In the rows, 128 means zero.
Turns, then the turns between two rows, first turn first; the first pair answered
E:
[110 125 132 114 140  98  92 110 120 168 111 157 120 106 150 117 148  60
  95 150 111 125 155 123 121 150 120 150]  ->  [ 94 113 129 127 123 114 118  90 125 134 114 142 110 131 150 137 146  35
 110 140 138 125 127 119 109 142 113 151]
[129 143 138 109 118 140 121  80 162 139 145 157 165  90 127 154 123 132
 140 107  95 126 150 108 126  83 122 126]  ->  [124 139 142 109 118 140 121  78 166 131 146 158 158  93 131 154 123 117
 141 104 100 122 147 106 121  84 125 129]
[129 122 102 141 175 107  93 135 140 120 155 133 158 116 115 128 132 173
 139  97 128 117 145 150 124  71 118 166]  ->  [124 123 111 140 169 103  81 140 144 121 155 139 153 112 116 124 140 154
 130  88 132 107 146 141 118  73 124 173]
[123 148 125 113 147  95 122 161  84 142  95 154 134 114 130 123 110 111
 138 160 124 122 142 123 134 113  95 143]  ->  [114 141 133 112 142  95 121 161  94 132  96 158 127 114 133 125 114  89
 133 153 131 112 140 117 125 114  98 149]
C:
[141 120 118  97 125 106 107 125 100 167 113 178 153 124 125 137 168 121
 139 159  85 101 142 113 137 118 136 130]  ->  [160 122  90 120 126 128 106 135  98 161 128 153 157 122 121 133 146 183
 140 162  88 127 146 145 135 128 147 116]
[128 129 133 111 155 140 144 129 109 140  84 139 133 126 137 112 145 112
 128 145 134 139 111  92 140 104 123 133]  ->  [144 129 108 136 154 162 131 139 117 131 101 118 136 118 129 105 127 166
 126 140 136 158 120 119 134 119 140 121]
[109 141 113 123 127 147 132  92 142 119 155 140 140 117 123 148 117 143
 143 116 118 120 142 120 122  96 117 128]  ->  [104 141 120 126 125 150 123 100 147 115 160 140 138 120 124 142 119 142
 137 107 120 117 145 118 115  98 128 130]
[110 197 101  87 135 150 115 127 150 217 172 135 168  37 119 123 118 161
 201 145 122 141 192  99 146  95 114 126]  ->  [101 198 116  97 127 152  89 141 171 208 184 142 161  29 125 110 118 150
 183 126 133 130 205 100 131 107 136 132]
R:
[155 135 155  89 125  92  76 134  87 157 105 157  84 122 135 149 131 122
  93 113 151 127 115 130 132 156 114 135]  ->  [128 150 140  94  93 134  95  77 142 146 145 172 117 102 131 186 124 133
 134  95 138 127 143 117 124  92 111 134]
[136 115 145 143 109 128 117 107 109 130 117 111 109 140 121 137 131  96
 142 105 151 131 110 123 131 143 100 114]  ->  [134 120 137 148 101 146 117  94 127 125 132 110 122 135 120 147 122 114
 153  98 147 136 120 127 128 133 102 107]
[118 113 135 127 120 139  89 154 150 124 158 150 122  93  85 144  90 148
 114 137 119 135 144 117  98 125 152 121]  ->  [122 109 150 113 134 111  86 170 128 133 136 155 108 107  90 133 106 118
  99 149 124 128 128 112 102 145 148 128]
T:
[163 129  91 142 137 130 143 118  88 120  99 102 142 138 115 127 107 168
 127 161 140 150  92 162 145 133 123  99]  ->  [153 145  84 148 122 154 126 102 131 117 128 118 165 109 113 132 100 190
 134 145 128 149 131 161 139 108 140  99]
[123 156 118  99 137 142 154  97 103 157 102 166 144 124 136 108 161 145
 183 158 109 160 114 120 150  87  98 116]  ->  [112 162 126 105 122 157 132  89 142 149 126 183 156 104 136 105 163 140
 176 134 111 149 142 113 136  77 119 121]
[109 146 114 121 129 142 140  87 138 126 138 129 158 130 120 137 132 108
 166 128 112 126 127 115 131  85 115 125]  ->  [101 144 126 125 122 143 128  96 150 116 143 139 153 129 122 131 138  85
 153 114 120 116 133 107 118  92 132 130]
Then:
Between the rows of a pair lie two turns.
[131 124 108 131 117 123 106 145 117 141 134 142 130 115 114  88 140 170
 111 120 130 144 143 138 119 161 143 134]  ->  [125 124 103 110 124 111 144 121  90 159 111 144 133 125 111 109 148 153
 137 146 118 145 120 124 142 138 104 131] => C C
[118 135 158 107 128 112 119 126 142 151 129 165 149 108 121 126 151 100
 121 119 111 105 145 100 132 112 125 133]  ->  [125 136 142 138 121 137  97 144 164 131 155 148 150  99 121 115 130 147
 112 102 121 120 158 130 118 128 151 125] => R E
[109 123 142 140 118  91 138 125 124 123 126 135 128 135 127 142 136 119
 121 140 117 123 133 110 130 133 121 125]  ->  [113 125 135 154 114 104 125 135 135 114 138 124 125 131 125 133 126 142
 113 128 124 130 144 124 118 145 138 124] => C C
[ 94 142  88 136  97 171 129 110 115  90 191 145 109 136 176 133 135  91
 133  86 124 149 154 146 152 119  93 143]  ->  [ 99 135  87 129 104 159 147 107  90  95 175 136 104 151 173 141 140  85
 144 101 127 152 134 144 162 121  78 141] => T C
[119 128 100 125 115 155 132 127 120 116 148  92 111 132 126 129 103 154
 143 126 149 139  94 158 125 134 130 121]  ->  [109 129 113 128 105 162 113 129 143 106 159 108 114 120 126 125 107 141
 133 108 155 128 110 152 110 132 150 129] => T T
[142 119 123 107 126 129 141 109 116 125 127 122 132 144 137 141 134  95
 158 127 140 115 108 102 131 110 117 133]  ->  [153 127 112 104 128 135 142 107 114 138 129 121 147 132 133 138 126 126
 165 132 127 124 120 112 143 104 116 124] => T E
[135 113 106 166 145 139 108 145 120 115 123 105 110 126 127 123 115 159
 113 118 132 146 114 143 114 150 126 122]  ->  [130 116 106 170 140 146 100 138 138 113 133 112 116 119 126 125 116 165
 116 111 126 146 128 139 112 140 130 120] => T T
[138 118  80 144 111 149 152  98 131 110 165 110 137 116 111 142 109 183
 156 113 135 167 138 154 122 103 140 126]  ->  [113 112 126 101 110 111 172  74 124 126 136 144 130 126 117 157 146  80
 159 123 125 128 122 102 135  81 115 148] => C C
[145 151 150 133 142 119  76 140 131 136 142 158 135 103 111 100 120 153
 106 121  82 113 190 144 155 124 150 129]  ->  [143 138 157 103 156  88 121 125  86 153 105 158 125 130 112 121 137 105
 125 152  83 106 149 124 179 112 109 129] => T C
[130 171 129 159 116 177 157 108 131  95 149 101 151 110 109 166 142 221
 167 136 122 145 125 204 130 150 160 103]  ->  [107 184 207 118 122 122  94 130 154 133 132 175 146  83 126 139 192 107
 117 114 100  78 169 141 129 158 182 141] => E C
[133 108 128 138 139 105 159 128  87 119  97 115 119 158 121 151 114 118
 131 146 139 133  92 134 136 136 115 116]  ->  [122 121 112 168 111 146 135 121 144  97 141 115 135 136 119 151  91 161
 132 109 144 142 127 147 112 125 147 113] => R C
[138  89  93 138 114 121 153 150 134 101 127 104 126 114 130 119 149 145
 154  96 137 148 100 172 114 154 156 102]  ->  [136  96  91 138 109 128 146 142 152  98 137 110 133 106 130 121 147 149
 158  87 134 148 112 166 109 148 164 103] => T T
[128 129 120 111 138 131 158  99 147 136 129 139 142 121 123 146 125 130
 150 133 107 127 121 114 156  90 126 103]  ->  [143 129 110 133 139 144 130 130 153 130 140 123 138 112 124 124 110 178
 125 120 113 143 135 139 143 120 154  97] => R T
[ 99 122 144 136 124 150 123 103 152 103 154 151 131 113 130 146 142 111
 143 121 131 120 135 119 109 123 133 137]  ->  [ 98 123 143 130 125 150 138  95 144 108 146 148 134 117 128 156 147 109
 152 128 131 120 126 116 117 119 123 133] => C T
[109 133 133 129 124 145 127 104 113  83 162 110  95 118 126 139 117 144
  99 134 116 118 163 164  97 157 142 133]  ->  [105 134 133 126 120 150 135  87 119  82 169 112 102 114 124 149 118 143
 111 135 112 119 163 159 100 142 137 132] => C R
[145 142 102 135 128 156 150  99 113 145 123 125 169 114 127 138 132 161
 136 133 111 172 142 171 133  96 142  94]  ->  [157 144 112 121 142 137 143 117  92 167 102 131 160 113 128 130 140 155
 123 148 104 169 141 165 147 109 139  96] => R T
[113 126  95 179 124 185 161 124 135  89 136  88 127 191 125 157  96 146
 123 102 194 163 119 167 109 136 108 132]  ->  [124 113 107 163 145 151 165 150  92 103 104  87 107 208 124 148 112 116
 109 124 198 156  97 159 126 162  92 136] => R C
[124 129 147 109 144 115 137 149 109 142 117 143 126 131 125 127 139  85
 130 147 121 104 123 118 134 133 116 144]  ->  [137 126 108 133 141 145 151 144 104 120 131 106 130 136 116 134 114 149
 148 148 134 137 112 153 133 140 118 130] => E C
[ 99 132 163 142 139 108 144 149 136 108  76 130 110 130 148 137 141  92
 141 146 145 105 104  95 125 153 133 150]  ->  [104 144 123 152 124 141 174 112 147 111  98 120 142 120 133 163 119 151
 184 152 126 130 113 108 138 113 115 134] => T R
[133 142  71 147 112 165 126  97 142 132 150  98 171 101 131 138 105 199
 135 118 102 163 146 150 150 112 132 101]  ->  [106 122 134 152 103 137  76 143 167  98 141 118 127 120 155 113 135  88
  76  79 146 113 141 125 103 160 174 135] => T T
[127 132 131 119 119 134 105 143 132 106 139 146 104 135 127 120 112 124
 110 110 137 120 142 123 127 141 163 141]  ->  [128 127 125  96 125 124 148 118 104 122 121 147 107 150 124 141 122 107
 140 138 130 121 117 110 147 116 125 137] => C E
[126 121 125 130 105 128 168 124 116 109 125 114 122 156 121 158 122  98
 147 138 150 121  83 116 135 114 120 127]  ->  [154 138 101 139 115 139 151 138 109 130 136 107 142 132 113 143 104 175
 144 144 126 143 108 140 151 123 127 111] => R E
[138 129 112 130 126 127 157  81 121 108 128 142 110 173 141 188 144 111
 167 147 167 119 114  98 141 119  89 125]  ->  [156 141 102 166 126 151  89 128 157 101 164 135 112 142 141 146 119 185
 125 117 169 133 165 132 117 162 140 119] => E C
[ 94 102 148 113 120 100 150 100 159 114 134 148 123 149 139 138 159  55
 118 142 160 112 110 109 137 117 111 153]  ->  [ 89 108 138 134 105 127 132  99 193  95 164 147 130 132 139 138 144  79
 115 118 164 116 132 116 118 112 138 152] => R C
[111 135 158  96 124 100 115 119 129 140 105 164 130 131 120 114 150  89
 138 138 111 117 152 119 149 118 120 136]  ->  [121 137 138 133 120 131  83 143 145 123 134 139 128 123 119  93 124 156
 121 115 122 140 172 158 130 144 154 128] => C C
[133 117 127 122 104 114 140 126 125 119 119 130 117 130 121 130 131  85
 133 138 124 105 119 118 115 115 118 130]  ->  [144 118 108 121 112 114 150 122 110 131 117 119 127 127 118 131 126 113
 144 151 114 116 116 126 129 113 105 119] => T E
[124 143 137 140 116 129 116 142 154 108 129  99 127 129 126 133 120 124
 112 116 123 110 133 132 110 150 145 122]  ->  [127 135 134 139 119 130 130 141 138 103 120  86 122 142 130 135 119 124
 118 125 127 114 115 134 112 153 137 116] => E T
[147 131  84 118 126 120 136 129 130 153 124 122 151 120 101 124  94 180
 146 116 119 188 123 154 178 119 123 127]  ->  [139 123 130  89 139  69 125 149 108 166  89 144 129 132 111 113 128  91
 119 121 124 153 108 122 181 139 118 146] => R E
[153 122 100 121 120 151 124 141 148 141 141 129  97 121 105 123 112 191
 120 105 122 150 140 177 121 165 158 109]  ->  [150 120 126 116 126 132 104 163 145 143 131 144  84 122 111 105 126 155
  95  96 125 136 143 163 111 182 168 123] => E T
